In the rows, zero is written as 128.
One turn moves every row onto another: examples first, then more rows asked:
j_271: [132 113 124 149 114 132 123 119  73  98 123 111 137 120]
j_532: [142 126 159 110 124 127  94 121 122 139 135 128 116 128]
j_927: [ 94 122 103 134 132 136 134 138 113 117 161 115 117 171]
j_375: [107  91 130 112 155 132 136 136 111  92 152 117 123 154]
j_227: [110  83 154 116 112 142 134 111 136 105 128 142 138 129]
j_862: [124 129 133 131 136 163 145  94 122 105 107  93 126 118]
j_590: [ 87 150 117 137 111 159 143 109 119 121 112 119 135 146]
j_188: [123 155 132 119 138 154 137 123 147 126 135 123 107  99]
j_132: [134 116 120 118 123 155 148 147  82  92 141 114 133 143]
j_173: [149 123 141 119 127 147 125  95 127 117 140  81 143 152]
j_134: [ 90 128 115 136 132 129 127 133  99 117 153 112 125 175]
j_65: [129 100 100 101 131 118 121 119 148 125 134  84 148 117]
j_369: [ 91 109 132 138 129 140 128 156 151 126 136 111 144  96]
j_571: [115 125 119 136 142 120  96 120 109 108 145  96 153 172]
j_184: [128  94 117  98 116 126 143 124 154 122 130 101 146 107]
j_116: [131 134 119 142 108 143 135 135  73 111 141 106 138 149]
j_577: [105 111 129 147 102 120 123 118 141 138 120 103 154  94]
j_41: [137 142 137 135 110 122 105 100 138 150 146 122 124 110]
j_449: [105  86 124 123 151 137 129 141 125  92 155 126 122 143]
j_599: [130 106 123 114 125 144 164 127 147 126 139  89 126 104]
j_129: [123 118 111 135 145 119  93 118 122 105 151  91 149 165]
j_575: [127 134 116 129 100 123 138 123 137 152 150  83 147 136]
j_895: [119 156 125  99 132 150 116 125 120 134 114 135 108 126]
j_979: [ 94 130 129 144 112 144 140 140 149 132 122 108 149  98]
j_233: [149 152 130 122 128 140 129 108 138 144 154 106 107 119]
j_461: [ 95 102 143 150 149 127 103 134 114  92 132 119 147 137]
j_257: [126 103 108 120 159 123 124 105 102  95 130  91 121 146]
j_834: [109 161 122 115 123 148 123 132 155 133 135 146 130 118]
j_740: [114 139 133  94 121 135 109 129 125 134 118 151 114 133]
j_610: [103 116 118  97 107 148 152 119 129 118 136 131 132 169]
j_31: [113  99 113 108 126 140 155 145 144 133 158  94 118 119]
j_748: [100 110 106 142 119 120 121 114 132 135 119  91 131  89]
j_947: [ 97 106 135 151 143 125  95 136 128  97 141 124 150 138]
j_819: [147 147 155 118 136 139  98 116 124 141 130 112 114 122]
j_559: [125 127 144  98 116 125 100 124 127 140 134 149 117 133]
j_609: [139 116 132 111 117 119 105 105 148 132 134 141 127 104]
j_952: [ 87 115 116 154 147 128 123 115  93 102 121 113 116 131]
j_209: [110 136 111 111 103 132 137 139 154 143 145 103 164 143]
j_384: [125 101 100 132 158 127 118 101 110  96 132  88 115 135]
j_294: [101 132 101 139 106 127 139 128 131 156 150  88 128 133]
j_124: [127 135 118  90 118 131 113 121 157 130 141 147 137 129]
j_483: [137 161 136 109 141 151 114 121 120 135 121 114 106 126]
j_717: [ 85 121 104 164 138 131 122 114 102 110 131 110 111 132]
j_701: [128 125 119 125 111 134 112 140  94  98 136 121 170 151]
j_460: [106 128 114 124 119 126 109 143 156 136 147  93 169 135]
j_242: [118 115 132 134 122 150 128 150  89  89 126 133 153 125]
j_170: [148 103 117 117 118 131 122 123  86  91 131 112 150 139]
j_741: [118 117 163 148 107 136 106 105 128 125 140 111 163 145]

j_717 -> j_384
j_979 -> j_599
And these:
j_748 -> j_65
j_532 -> j_559
j_173 -> j_741
j_116 -> j_271
j_257 -> j_571
j_124 -> j_834

One turn moves every row onto another: examples first, then more rows asked:
j_81: [110 132 141 169 147 122 128 121 110 105 108 117 137 132  87  80]
j_83: [127 141 114 161 123 187 113 146 167  92 120 151 131 132 117  59]
j_139: [137 138 110 131 125 146 156 136 146  90  84 130 130 145  87  72]
j_152: [167 146 145 172 150 138 116 157 140  71  99 134 111 176  92 104]
j_700: [140 148 150 179 125 153 113 140 135 113 118 139 115  98 137  82]
j_619: [143 130 153 149 128 123 141 136 184 107  94 153 116 128 102 125]
j_882: [148 133 134 178 153 164 137 109 191 108 108 123 140 105 100 118]
j_91: [128 151 129 192 135 134 109 132 154  94  98 144 120  88 114 109]
j_793: [170 133 145 154 155 167 142 111 153 124 118 110 135 106  84  86]
j_304: [142 126  89 153 131 157 113 158 154  72 103 134 106 134  89  72]
j_731: [114 136 177 170 157 158 115 141 137 106 118 142 138 151  80  74]
j_122: [152 159 131 198 146 144  85 135 127  85 122 138 122 134 115  90]
j_387: [171 131 144 146 132 126 136 113 159 115 118 131 131 173  94 113]
j_477: [161 119 140 143 116 124 152 148 146 111 105 124  99 134 112 107]
j_181: [123  94 116 175 152 144 124 125 145  91 123  96 124 147  88  98]
j_165: [171 129 146 175 161 172 117 173 148  80 107 128  98 125  83  88]
j_773: [136 148 128 130 128 163 133 120 158 118 110 155 146 130  87  60]
j_411: [162 147 132 180 145 159 116  92 153 116 135 120 149 140 115  98]
j_14: [145 148 155 178 164 152 130 160 165  75  77 144 118 121  83 110]
j_490: [114  98 153 170 137 152 109 151 165 101 136 134 114 163 104  92]

j_304 -> j_83
j_619 -> j_14
j_411 -> j_387
And these:
j_700 -> j_793
j_490 -> j_731

One turn moves every row onto another: examples first, then more rows asked:
j_356: [124  93 130 124 122 114 133 147 123 145 144  92 123 108 129 111 162 114
 101 143 109  85 157  97 150 144  86 113 138 144  98  96 132 152 129  94
 126 126 115 120 141  95 144 140 137 125  91 155 109]
j_273: [115 143 136 161 134 148 118 147  94 117  99 101 128  93  83 134 155 135
 113 141  71  99 151 121 147 156 101 135 146 125 110 154 114 126 108 107
 116 131 137 127 124 152 149 147 123 148 123 147 117]
j_555: [149 156 133 145 103 122 119 102 147 133 128 105 109 113 160 140 113 148
 116 142 114 141 107 105  98 138 162 117 128 114 104 130  89 137 119 112
 108 152 130 137 119 126 130 121 125 136 108 125  88]
j_25: [122 134 162 149 114 110 149 167 120 138 120 133 116 101 136 138 174 139
  94 129 100 110 150  98 133 161 119 116 103 141 141 102 100 148 117 124
 110 127  99 151 128 124 121 157 102 123 109 154 137]
j_291: [129 136 157 147 117 110 103 111 119 100 154 103  85  92 144 126 122 119
 101 166 108 130  90 126 165 142 147  92 148 158 124 148 136 121 127 108
 109 117 116 154 128 113 141 153 145 126 115 156  92]
j_88: [149 125 122 155 129 165 125 160  88 138 107 117 130 104 103 124 147 134
 140 169 103 124 128  99 161 153  91 137 152 151 113 112 132 135 128 114
 127 136 128 113 112 132 157 155 108 156 152 154 131]
j_243: [123 106 125 119 134 117 113 153 128 138 131  96 144 126 129 137 142 131
 119 147 106 108 147 127 123 112  94 114 131 170 122  59 134 133 132 111
 142 117 118 141 143  98 151 149 107 129 117 146  80]
j_755: [141 108 160 161 106 134 133 134 120 123 139 100 131 125 110 102 127 165
  94 130 109 140 113  79 139 117 107 103 134 138 140 103 117 153 120 105
 112 140 147 148 110 117 112 140 146 103 113 184  99]
j_853: [139 137 142 124 151 122 118 142 116 132 115  91  96 110 144 111 126 133
 128 116  90 110 159 122 139 134  95  93 121 176 116  93 130 139 112  84
 140 105 116 115 162  92 137 143 139 133  92 133  97]
j_786: [159 107 139 126 156 118 126 132 128 157  96 105 111 109 171 132 143 143
 128 122 103 134 141  95 120 132 139 126 103 163 142 113 131 167 117  98
 128 162 101 145 145 106 132 125 140 121 129 108 139]
j_683: [138 115 135 141 106 109 124  79 129 116 110  81 111 118 141 128 140 141
 120 130 113 108  93  97 160 154 113 115 157 126 116 137 125 120 101 103
 122  84 142 138  82 114 145 136 150 105 130 157 110]
j_935: [139 101 134 119 123 107 122 132 136 139 112  90 148 129 142 117 128 166
 119 102 102  86 164 119 136 117 117 119 139 145 117  83 143 139 116  91
 117 131 106 121 136 110 138 143 141 150  95 131 100]
j_437: [161 104 141 169 136  94  95 110 137 131 104  72 137 117 144 139 140 149
 124 158  88 135 101 100 157 129 153 104 115 143 103 146 140 128 139 104
  92 135 118 134  97 108 132 115 165 130 121 153 112]
j_256: [141 108 111 140 132 142  94 147  93 123 115  90 129 128 115 133 126 160
 132 152  91 110 122 133 132 145  97 147 153 127 108 128 146 135 132 116
 144 172 148 132 117 144 151 128 123 152 146 129 109]
j_169: [142 141 145 148 133 111 132 100 139 122 133 116 111 104 109 115 119 138
 132 163  95 141 122 102 109 154 124  79 123 147 136 146  82 161 105 102
  94  89 113 127 103 121 113 124 136 147 134 133  92]
j_879: [118 150 111 143 119  85 132 132 128 149 118 104 110 102 105 150 131 128
 131 182 146 132 112  86 130 143 134 114 155 129 105 125 112 145 117  76
 121 136 123 139  93 124 117 131 156 114 139 128 114]
j_323: [150 135 156 175 102  75 101 112 129 137 101 117 136 113 138 151 127 139
 122 153  87 134 109 129 140 165 138  98 140 129 114 109 131 141 135  99
  97  95 108 159 104 117 152 149  99 122 144 168 103]
j_651: [163 108 135 129 149 112 126 129 125 151  96 113 109 106 178 131 152 144
 127 121 111 134 143  94 125 131 142 128 109 159 136 117 135 167 123 104
 126 165 103 141 140 108 140 124 136 118 124 103 141]
j_362: [131 119 180 177 133 101 105 109  94 133 105  81 136 116 119 138 123 154
 115 126 111 123 130 116 159 103 133 110 148 134 119 116 123 168 107  75
 122 126 139 157 144 131 101 125 141  99 114 139  96]
j_455: [149 125 146 145 135  89 132 165 126 155  94  89 142 119 131 114 142 124
  99 136  87  95 174 116 140 132 100 115 119 168 101 106 131 125 132 101
 118 109 116 135 150 123 131 118 111 131  98 143  89]
j_135: [144 134 172 176 136 107 167 115 109 138 124 102  89 104 140 139 117 124
 102 131  95 135 134  72 147 118 126 122 141 161 131 111 132 166 119  85
 139 122 134 151 127 132 141 157 130 112 111 166 117]
j_128: [159 133 116 155 120 160 115 142 120 121  99 117 133 100 107 137 136 140
 111 157  78 128 137 131 159 157 116 117 146 125 125 148  80 135 115 106
  96 131 149 136 107 141 144 137 123 165 120  92 107]
j_408: [121 105 126 102 136 105 126 142 127 135 121 110 140 117 129 117 153 113
 168 123 129 105 116 109 135 165  90 126 118 156 129 110 121 152 103 114
 132 125 124 136 111 126 110 137 122 101 140 154 145]
j_334: [146 142 130 137 131 114  98 113 144  90 140 104  96  95 150 111 138 109
 103 147 108 131  94 132 164 160 127  84 146 176 143 148 139 118 134 116
 121 112 120 148 118 117 136 143 144 120 109 118 113]
j_962: [130 170 122 153 135 122  93 116 155 105 113 120 140 110 163 136 158 131
 103 155 103 140  95 129 150 148 124  98 158 172 129  99 138 121 134 101
 150 111 101 136  89 126 139 137 113 115 135 134 106]
j_792: [131 126 177 112 165 110 121 120 115 113 137  86 123 115 145 139 164 119
 116 136  98 111 138 136 128 137 117  91 113 166 135 162 113 157 102 114
 138 137 110 137 147 141 114 121 101 121 100 130 103]
j_896: [127 135 162 152 111 112 144 166 124 130 117 137 124 105 137 137 178 142
  96 128 100 112 149  99 138 157 123 110 101 142 147 101 103 144 115 128
 101 124 104 145 122 132 128 156  96 123 101 149 134]
j_49: [136 129 102 137 150 139 103 154 108 120 107  98 134 107 106 169 122 135
 115 190  83 120 124 128 143 152 118 130 166 121 119 140 109 136 114  99
 128 130 144 140 100 159 146 139 115 155 115 121 128]
j_293: [163 123 132 145 134 171 104 133  95 127 107 104 111 101 110 118 140 164
 117 141  86 129 142 122 135 131 117 117 165 133 144 140 126 141 121  95
 117 160 125 132 142 122 173 152 128 163 136 109 106]
j_584: [128 163 133 171 128 125 106 125 149 122 109 111 122 115 162 123 137 151
 104 168  89 155  93 109 153 135 117 108 141 166 129 110 137 120 123  69
 139 111 113 142  89 114 149 125 135 111 150 146  83]
j_249: [173 123 127 153 127 102  89 107 149 119  91  85 144 124 148 139 145 154
 112 138  95 123 108 107 141 148 136  87 122 144 114 132 147 132 138 127
 100 136 111 128  75 107 128 127 153 124 109 136 145]
j_906: [153 133 107 128 141 149 104 125 103 108 111 111 123 110 131 133  99 148
 126 169  66 134 124 136 112 159 100 121 152 140 108 153 100 156 121 126
 128 132 134 128 104 136 138 129 114 166 132 122 121]
j_576: [148 129 143 165 136 144 115 128  84 115 108  94 129 104 129 134 122 147
 146 140  74 135 147 127 134 148  98 142 124 154 109 161 124 146 126 109
 117 122 125 122 150 139 165 142  95 165 129 122 122]
j_638: [136 143 137 186 115 105 115 144 132 129 137 113 120 103 137 146 120 132
 130 167 127 119 111  96 161 154 121 128 108 127 113 116  88 126 106 106
 101  81 138 146 100 144 109 112 126 135 120 112 102]
j_640: [164 134 100 127 119 160 130 133 104 126  98 117 127  98 126 139 137 150
 125 159 104 151 121 113 146 149 139 127 177 131 106 131  99 139 134 113
 117 151 134 115 113 132 150 153 113 166 119 121 124]
j_236: [136 112 115 130 119 106 116  80 136 105 113  89 121 104 134 147 155 115
 102 135 119 107 105  97 157 163 122 104 149 144 121 140 142 129 117 123
 119  92 129 138  87 116 149 146 144 104 106 136 145]
j_296: [131 131 171 173 137 111 129 122 138 139 125  78 138 134 140 115 141 114
 135 141  78 123 106 111 134 127 120 128 145 139 111 104 100 161 129  95
 137 135 145 142 128 145 116 126 107 104 120 194 100]
j_951: [131 102 139 171 129 106 111 126 125 131 144 111 125 114 140 105 100 131
 145 125  86 139 104  96 145 120 122 134 126 170 144  91 129 171 126  81
 123 125 142 168 141 121 120 136 138 119 147 143 101]
j_753: [154 145 137 174 114  76  78 126 133 125  98 114 155 103 145 148 153 138
 101 155  96 134 117 129 140 167 130  89 139 144 115 123 135 141 146 108
  99  99  93 158 109 117 137 135  99 111 124 131 128]
j_734: [141 136 105 148 124 129 127 146  91 117 109 109 125  89 119 138 126 140
 142 178 104 146 132 116 150 153  89 136 155 149  98 159  95 153 134 106
 117 120 123 125 105 124 139 149 125 157 137 105 142]
j_224: [131 121 181 117 158 111 127 126 112 119 136  83 124 118 142 138 162 123
 111 131 103 114 140 134 139 143 124  97 108 166 134 157 109 154 105 111
 137 136 112 137 155 143 105 122 104 126 100 127  98]
j_762: [128 118 133 118 132 124 112 162 111 131 117 113 125 134 142 131 162 186
  90 128 127 113 122 107 147 139 113 109 135 150 156  86 133 137 101  94
 160 144 121 147 118 137 101 118 122 116 126 113  97]
j_546: [124  97 133 102 138 111 131 142 129 144 121 102 145 125 125 125 151 112
 161 127 130 104 117 111 138 167  92 129 116 153 134 105 118 152  99 112
 136 121 125 139 115 128 108 136 117 104 142 156 139]
j_292: [167 120 129 137 156 112 118 116 127 139 142  93 104 124 147 156 123 149
 125 197 126 135  96  90 125 134 154 104 158 129 134 101 118 146 119 101
 140 109 123 134 100 145 132 116 116 150 121 138  98]
j_141: [133 120 131 120 139 122 104 163 110 130 113 117 128 133 137 135 162 178
  93 138 124 109 121 109 149 137 115  97 137 152 159  88 142 138  98  96
 158 142 126 148 114 142 105 115 117 112 123 111  99]

j_906 -> j_640
j_962 -> j_236
j_292 -> j_879
And these:
j_683 -> j_323
j_762 -> j_546
j_362 -> j_951
j_88 -> j_273
j_243 -> j_356
j_896 -> j_792

